In the rows, 128 means zero.
A single turn carries every row of the set below to another of its rows. Some are shown first; where does it send the rows asked next?
vob: [116  67 119  76 141 136 124 110 115 123 125 136 116 128 126 134 139 122
 136 129 125 140 130]
tufas: [124 149  90 135 140 134 124 115 119 111 101 117 105 132 128 168 129 138
 139 141 130 146 127]
zuz: [128 133 149 156 148 148 131 125 143 151 151 109 144 146 112 131 174 138
 126 140 122 179 129]
nani: [122 152 150 171 138 118 129 132 125 157 150 107 106 133 134 131 177 130
 141 125 111 152 125]
pulo: [123 132 153 124 139  67 137 124 126  82 156 123 115 131 123 155 146 127
 128 125 125 138 131]
geno: [125  87 117 185 139  96 129 101 125 154 124 141 134 150 145 138 113 133
 140 118 131 152 127]
rodak: [126 124 138 104 151 101 126 120 143  92 176 140 146 136 101 128 145 116
 132 133 151 150 118]
Vil: [121  80 115 163 112 115 134 112 155 160 160 112 158 127 136 139 126 163
 141 111 121 126 127]
big: [123  95 130 115 162 128 131  77 123 123 133 146  98 125 110 166 127 123
 136 100 121 121 133]
funo: [133 135 122 102 128  83 136 125 150  93 150 105 137 122 114 111 124 112
 128 113 121 143 144]
tanum: [119  83 125 153 115 118 113 118 152 149 119 131 139 129 146 129 139 142
 150 142 135 142  77]
sul: [163  89 134 131 124 127 160 129 141 155 156 139 141 116 109 133 142 153
 146 112 148 160 149]
kofis: [137 121 124 138 126 146 153 121 105 132 156 128 127 104 128 118 122 131
 142 111 166 131 169]
mufir: [116  85 123 105 124 130 119 119 119 123 137 110 109 133 116 141 131 129
 126  97 130  85 143]
biko: [117 104  76 172 138 112 118 125 113 106 127 101 109 147 121 121 131 132
 134 132 119 148 131]
matop: [126 123 154 139 142 119  87 110 136 140 145 129 142 107 160 158 150 127
 114 119 117 127  92]
tizi: [114 118 147 108 119 145  88 116 104 117 149 134 156 102 133 153 149 162
 132 120 118 148 124]
tuz: [127 137 141 157 137 130 116 148 128 158 147  94 125 134 116  98 136 136
 129 128 103 170 141]

nani -> zuz
kofis -> tufas
rodak -> funo
And these:
biko -> matop
Vil -> geno
mufir -> big

A single turn carries every row of the set below to another of its rows. Some are shown first; where does it send the rows asked next?
seber: [148  92 122  93 141 124 110 170 184 103 119 157 129 162 119 131 132 106
 161 113 129 129 119 110 149]
taf: [126 113 130  92 121 141 139 164 177 109 103 116 127 135 127 127 161  98
 118 132 140 107 151 131 110]
vusun: [121  86  94 149 140 174 116 109 181 112 111  96 130 170 102 104 128 116
 120 172 114 129 119 134 122]
Tuzu: [145  94 126 102 154 139  71 133 154  91 127 131 131 178 112 143  86 125
 118 142  79 142 126 117 121]
Bofim: [102 105 104 100 109 109 151 165 156 122 101 149 134 140 147 137 106  95
 122 139  97 140 126 123 133]
soko: [119  77 128 153 136 178 121 127 192 100 110 110 127 144  99 101 133 104
 129 164 122 142 142 126 124]
gifar: [137 102 107 108 152 143  75 108 150 105 124 110 135 195 109 128 104 137
 115 151  92 131 105 129 129]
duf: [103 100 109  98 114 116 142 175 139 106 113 155 139 137 153 134 116 102
 113 129 109 135 107 123 128]
nito: [110 118  94 129 138 157 111  96 110 101 117 115 137 155 124  98 138 125
 116 158 108 123  96 117 139]
ruva: [116 141 146 111 132 166 135 108 128  87 130 129 151 132 111 101 130 133
 124 166 119 100 128 113 147]
nidi: [128  96 134 151 132 163 114 129 203 100 135 128 144 142  95  87 100  96
 134 162 105 127 119 119 145]
dodet: [145 107 118 101 130 117 114 161 175 120 106 157 127 150 116 122 131  97
 171 120 120 130 124 108 165]
Gumu: [130 122 124  97 145 137 109 119 161  86 145 132 145 164 120 134  70 116
 103 155  69 120 127 112 118]
Rebap: [128 126 134  81 114 128 133 154 170 120  90 118 129 142 119 134 151 106
 129 134 127 106 162 135 125]
sopi: [108 127 126 117 138 159 123 115  92  91 117 131 132 130 134 110 138 124
 115 159 111 130 116 102 135]

ruva -> Gumu
duf -> seber
And these:
soko -> sopi
dodet -> Rebap
gifar -> vusun

A single turn carries every row of the set below to another of its rows. Some are shown first; where does it send the rows asked next?
Timir: [127 129 107 172  90 151 100 119 148 139 137 111 121 126]
gofod: [128 151  90 133 110 150  92  88 169  67 100 123 118 114]
perub: [116 135 132 123  99 142  95  78 156  75 108 123 108 147]
tutur: [117 137 104 146 112 119  90  81 170  63 115 132 114 135]
tiza: [103 142 114 154 118 125 121  77 151  54  97 135 115 122]
vip: [130 110  87 132 114 123  92 111 146 120 139 105 125  80]
gavos: [ 86 124 110 145 116 127 138 132 145 125 104 115 130 122]
gom: [114 156 126 147  94 140 122  84 128 141 135 142 107 127]
ruzuv: [115 139 121 169 114 135 106  99 150  47  97 109 118 100]
Med: [ 96 114 117 155 110 141 106  94 122 136 108 117  86  97]
pib: [114 145 112 125  79 128 146 117 147 132 129 139 121 125]
fiso: [128 145 111 133  80 161 100  98 164  72 108 120 135 138]
Ziger: [ 86 121 136 131  92 123 121 114 145 132 118 101  98 109]
nonol: [114 153 118 117 116 144 129  94 121 118 120 112 120  65]
Dolop: [123 120 115 180  90 123 111  84 114 117 150 127 117  83]
Von: [112 123 140 140  95 115 131  81 125 115 151 105 112  77]
kofep: [138 131 102 153  77 153 111 101 147  52 107 123 143 105]
libok: [145 112  94 147  87 128 126 130 151 124 145 116 131 106]
Lodas: [118 132  86 166  92 166 138  97 125 127 119 129 133  89]
Rabus: [109 151 154 151 106 109 118 118 132 112 142 102 124 102]
bilo: [129 108  96 135 105 147 146  97 130 117 127 110 123  68]
pamav: [128 110 115 155  97 134 111  85 128  46 103 124 121  92]
biv: [138 163 113 152 102 144 104  88 156  51 114 118 127  98]
rilu: [115 116 134 135 109 127 106  69 132  60 102 127 101 118]
lebis: [118 133  88 135 103 110 136  99 142 119 146 148 146 114]

pamav -> rilu
tiza -> tutur
Von -> Ziger
And these:
Rabus -> gavos
Dolop -> Med

A single turn carries every row of the set below to another of its rows. Some are shown first; where does it send the rows asked next?
Tazu: [ 94 152 103  94 147 131 145 107 128 145  80 149 130 125 118 108  94  94
 117 137 120 140]
gude: [141 117  89 135 137 111 181 144 113 117  92 150 114 139 135 128  88 124
 137 159 109 115]
ses: [119 162 115 116 148 142 143 108 114 146  84 165 126 113 119 141 127 130
 136 131 156 156]
bom: [123 108 119 126 141 123 148 110  84 117 104 162 142 155  97  70 108 126
 116 111 150 156]
rivu: [137 109  75  94 161 123 172 134  80 118 132 147 133 119 126 108 128 130
 162 152 140 158]
Dil: [117 132 121 145 170 106 125  82 120  93 128 130 126 103  94 131  94 130
 136 136 135 147]
kekib: [114 122  87 121 131 142 125  91 156 134 103 128 131 132 112  86 139 104
 167 154 137 138]
poz: [105 105  96 120 168 110 159 115 110 105  74 135  94 147 121  96 132 132
 168 108 135 160]
nobav: [132 113  95 144 154 112 165 122 112  99  95 111 118 148 109  85  91 119
 138  91 122 134]
dilor: [119 122 119 149 165 118 124  82 120  92 131 126 116 113 103 145  94 138
 138 140 128 138]
bato: [ 96 105 126 115 131 110 133 107  68  77 121 160 143 121 127 114 123 124
 157 148 123 136]
letoz: [117 117  86 139 167 157 141 147 101  93 138 179 115 132 101  84 130 133
 141 121 122 119]
Nakib: [138  97  90 135 138 114 176 138 124 125  86 146 120 138 145 121  89 131
 140 158 116 119]
lugug: [126 149  82 138 155 132 129 123 144  81 134 162 137 109 114 124 120 103
 139 118 131 100]
Gato: [112 140  83 139 113 157 136 109  72 120 113 140 134 105 112  84 130 143
 147 153 133 150]
vaka: [114 127  84 113 134 148 125 102 151 126  96 131 141 140 114  74 131 110
 175 145 131 130]
pav: [116 149 104  99 156 112 136 111  91 133 138 181 117 130 128  97 129 107
 106 146 116 133]
lor: [136 142  92 156 129 110 126 121 119  85 111 171 124 124 152 122 143 137
 154 115 113 124]

lugug -> nobav
Dil -> gude
And these:
dilor -> Nakib
ses -> lor
letoz -> bom
rivu -> Gato

A single turn carries every row of the set below to another of its rows. Some are shown first; where does it send the rows asked next?
paked: [132 107 118 131 130 113 103  98  72 120 123 116 104  92 129 125  75 119
 112 112 149 159 130 158 138]
bope: [122  82 113 173 161 123 104 176 129 145 140 140 150 106 133 119  86 133
 107 156 158 144 144 160  98]
Bas: [117  70 135 188 126 125 100 139 111 162 155 151 161 100 121 159 104  85
  98 144 154 131 127 182 121]
betu: [128 115 130 120 137 112  97  99  73 130 119 105 110  77 129 130  71 110
 103 119 149 159 128 164 134]
Negi: [136  95 150 137 127 128 111 109 101 158 137 112 121  70 149 123 111 111
 112 111 101 188 110 157  89]
rulel: [155  90 138 141 139 123 113 119  89 167 134 114 117  82 150 114 109 109
  99 119  90 175 115 152 104]
gelub: [142 132 135 133  95 160  99 125 102 168 128 136 156  70 160 149  88  89
  89 114 163 133 139 173 137]
kotuf: [150 148 145 142 100 154 101 119 108 153 115 141 154  76 149 147  76  94
  98 109 160 146 148 157 124]
fur: [149  96 145 143 125 130 105 105 103 155 146 131 113  84 156 128 120 108
 109 109  95 182 122 159  88]
moz: [110 125 142 133  87 116 110 127 144 158 134 147 124  96 126  99 107  92
  86 113 138 152 104 139 112]
kez: [119 111 118 126 135 124 123 106  74 125 121 110 111  77 139 109  75 123
 110 124 153 157 131 161 149]
mubi: [115  94 105 146 145 134 151 132 105 105 140 130 107 104 148 136  91  90
  83 136 162 136 116 202 119]
Vufe: [112  79 115 177 140 130 116 167 126 148 144 136 147 101 137 106 105 141
 111 153 171 143 148 145 105]
Bim: [128  53 122 181 142 130 103 153 117 151 146 144 146 100 126 159  90  91
  96 139 154 121 123 179 110]
zin: [105 121 131 128  87 106 119 142 138 177 141 143 121 100 127 100 109  99
  94 132 127 136 113 150 117]
nazoz: [128  72 126 189 124 139 101 131 108 156 153 148 144  98 131 171  98  86
  94 142 156 122 122 191 114]
mig: [120  83 119 176 133 112 107 169 124 150 138 146 147 112 114 110  89 134
 121 161 158 144 138 162 105]
Meli: [141 113 118 130 140 130 107 114  66 138 111 109 114  79 143 119  68 126
  95 112 139 151 122 159 147]
roko: [145 102 148 143 130 125  92 110 100 164 147 130 115  77 158 123 115  97
 119 120 103 181 110 163  92]
tav: [157 103 132 148 133 131 112 106  96 157 142 119 126  91 151 116 125  89
 110 124 103 181 120 141  93]
telo: [ 92  97 114 159 134 143 137 123 121 113 143 134 122 102 144 148  89  84
  75 141 163 144 126 206 115]
sil: [147 139 128 127  95 155 101 133 108 168 115 135 148  80 147 147  74 108
  75 108 150 129 125 161 135]
vatu: [120  92 130 154 148 168 122 157 128 114 153 115 143  93 171 122 120 124
  90 143 156 164 146 188  94]
kado: [106  74 129 163 143 150 132 143 127 103 141 131 124 108 144 146  92  92
  72 138 148 133 120 202 116]
lume: [138  87 119 187 131 135 114 145  96 161 155 151 161  90 129 165 105  86
  90 133 161 118 126 176 125]
Tel: [138 144 147 139 103 139  85 122 102 171 113 140 147  82 151 146  74  93
  86 113 160 131 144 156 129]
lil: [107 129 148 142  87 118 114 134 140 174 122 143 125  99 138 105 101 109
  92 116 122 150 111 139 103]
futo: [157 138 135 136  99 161  85 121 112 152 122 145 143  72 146 143  85 108
 103 108 154 120 129 166 133]
nat: [149  85 148 141 164 157 134 147 125 133 152 130 142  95 178 120 124 138
  95 131 154 157 130 178  95]
Vake: [113 130 135 132  84 115 105 136 145 158 135 149 120 107 130 101 109 111
  86 110 129 148 120 144 107]
semif: [106  76 129 154 137 139 126 133 120 109 158 117 114 103 137 143 110  91
  81 140 160 121 128 203 124]
Vika: [123  93 136 159 170 160 125 153 136 120 150 119 147 105 165 129 104 134
  77 139 154 154 144 175  98]
Kebif: [120  96 123 165 135 115 114 182 122 143 141 161 149  98 123  97 102 137
 108 160 148 141 130 159 112]
besul: [104  94 120 155 144 143 132 124 126 100 141 126 109 102 147 127  95  96
  69 134 162 141 123 206 115]
vovu: [142  93 144 157 164 156 121 146 135 132 144 119 155  95 166 112 115 136
  95 133 161 166 152 177  91]
vap: [133 122 120 145 139 128  99 106  72 114 120 112 114  87 132 105  87 113
 113 114 139 151 120 158 149]
dogu: [127  91 141 147 171 157 129 130 135 132 145 121 139  94 176 124 107 137
  96 128 170 159 147 186  94]
semo: [131  66 121 187 129 129 107 151 109 155 145 151 137  91 133 154  97  88
 108 152 155 113 151 182 110]
Kopig: [133 125 125 122  88 122 119 126 148 162 134 150 120 104 124 111 106 102
  96 133 131 140 112 136  99]
gesa: [149  93 147 147 137 129 117 115  96 175 147 120 125  70 162 119 121 110
 119 126  97 176 131 157  97]
goke: [130 123 131 132 139 112 107  99  77 129 126 111 105  93 129 124  72 124
 123 119 152 155 125 154 137]
seri: [152 138 131 141  98 147  82 125 102 157 121 143 154  82 148 148  82  99
  94 101 161 141 149 158 126]
duvag: [118  80 133 166 150 112 103 170 128 150 134 149 148 101 131  98  93 136
 127 156 152 153 145 171 103]
Miger: [128 122 133 124  89 119 120 144 136 178 132 139 126 102 129 111 103 100
  76 124 108 146 106 145 108]

paked -> fur
Tel -> betu
moz -> kotuf
And these:
Meli -> rulel
besul -> vovu
Kopig -> futo
Bim -> kado
nat -> Kebif
Vufe -> semo
Bas -> telo
gesa -> zin

A single turn carries every row of the set below to another of its rows. Some are shown first; where does it send the rows asked next?
Pagep: [125 117 112 136 114 162 124 133 139 119 149 145 144 103 135 154 151 116
 128 120]
Guber: [138 109 124 132 149  98 134 140 130 132  90 106 157 148 132  89 127 142
 130 127]
fugi: [131 109 115 141 135  94 119 144 143 126  91 122 164 151 147 110 124 144
 135 130]
bemur: [129 120 116 128 112 160 142 140 121 144 131 141 131  88 139 150 157 118
 111 119]
rig: [131 127 116 132 114 168 122 137 110 138 142 126 133  89 130 144 155 119
 133 129]
bar: [136 128 146 157 101 151 128 118 106 131 124 127 135 144 175 128 118 114
 124 147]
lun: [100 106 152 112 155 108 120 135 142 118 131 121 118 139 123 110 105 167
 120 100]
tigaf: [ 92 114 137 126 146  99 110 127 151 112 138 128 119 156 124 127 102 138
 123  98]
rin: [130 129 143 129 157 108 139 110 119 171  98 123 140 107 135 160 137 152
  94 125]
pelod: [ 96 145 117 108 145 115 158 120 142 125 149 106 130  92 110 137 129 105
 117 133]
pek: [100 144 120 113 146 119 145 123 127 137 151 103 112  92 100 131 132 107
 116 111]
zagal: [145 136 130 150 122 144 123 132 106 135  97 130 144 145 171 122 113 108
 127 154]
Nifo: [ 81 140 131 113 142 120 155 132 138 143 146 108 107 100 116 135 121 111
 105 110]
sogab: [ 95 108 148 120 150 122 110 133 138 118 141 120 108 149 109 116 112 149
 125  95]
Bor: [101 127 142 104 173 107 122 133 141 116 130 120 115 134 112 113  90 140
 116 107]
ruf: [104 113 143 112 150  99 114 113 133 102 149 134 114 143 117 131 102 146
 121 107]
git: [108 115 142 115 156  96 110 123 122 119 138 115 107 138 109 114 105 150
 125  96]
ped: [129 138 135 161 103 143 116 126  96 139 114 111 135 143 163 122 122 112
 143 154]
Puf: [136 109 113 128 140  78 126 135 121 129  85 128 154 147 142 117 122 143
 123 131]
Gura: [128 148 163 132 157 124 151  92 125 151 123 100 149 107 140 144 123 142
 106 153]
Pase: [118 118 116 128 112 166 120 145 125 127 135 139 144  98 136 155 154 135
 136 141]
Favo: [ 90 142 117 122 138 125 158 132 135 146 139 102 115 108 107 130 135  93
 110 113]
Duvel: [139 116 126 136 140  89 116 136 110 138  87 108 145 149 141  98 118 145
 135 130]
Gulov: [ 98 143 119 104 155 143 140 143 139 137 141 123 114  90 108 140 124 108
 110 112]
Pebo: [139 116 135 135 140  96 141 133 125 130  90 109 156 146 156  93 112 144
 123 139]
Neba: [135 127 170 135 150 134 124  90 114 143 134 135 129 117 140 162 124 157
  99 124]
zinuf: [143 118 135 126 157 104 115 135 123 121  90 125 145 155 146 100  98 144
 126 129]
rok: [124 124 161 130 155 142 123 120 129 154 111 118 151 107 139 151 135 180
 117 141]
Timup: [ 95 142 170 141 148 126 124 108 121 167 114 110 125 128 147 160 114 152
 108 139]
nebi: [126 138 120 134 120 178 125 143 114 140 128 142 127 101 145 153 137 103
 121 135]
lanol: [108 137 133 154 104 129 121 126 108 136 112 121 135 154 170 139 114 110
 136 161]
Dafo: [ 97 137 107 118 143 105 152 127 155 131 143 118 130 104 110 139 130  99
 111 109]
likud: [129 132 145 162 108 144 127 116 108 129 122 115 136 161 159 115 117 102
 133 147]
Tiban: [138 111 115 137 113 168 125 140 116 135 131 140 138 108 130 142 161 119
 121 116]
pef: [119 139 128 161 104 137 128 122 130 126 124 117 151 148 167 129 119  99
 139 155]

git -> ped
lanol -> pelod
Favo -> Guber
And these:
Pagep -> tigaf
zagal -> Gulov
Neba -> Timup
bar -> Nifo

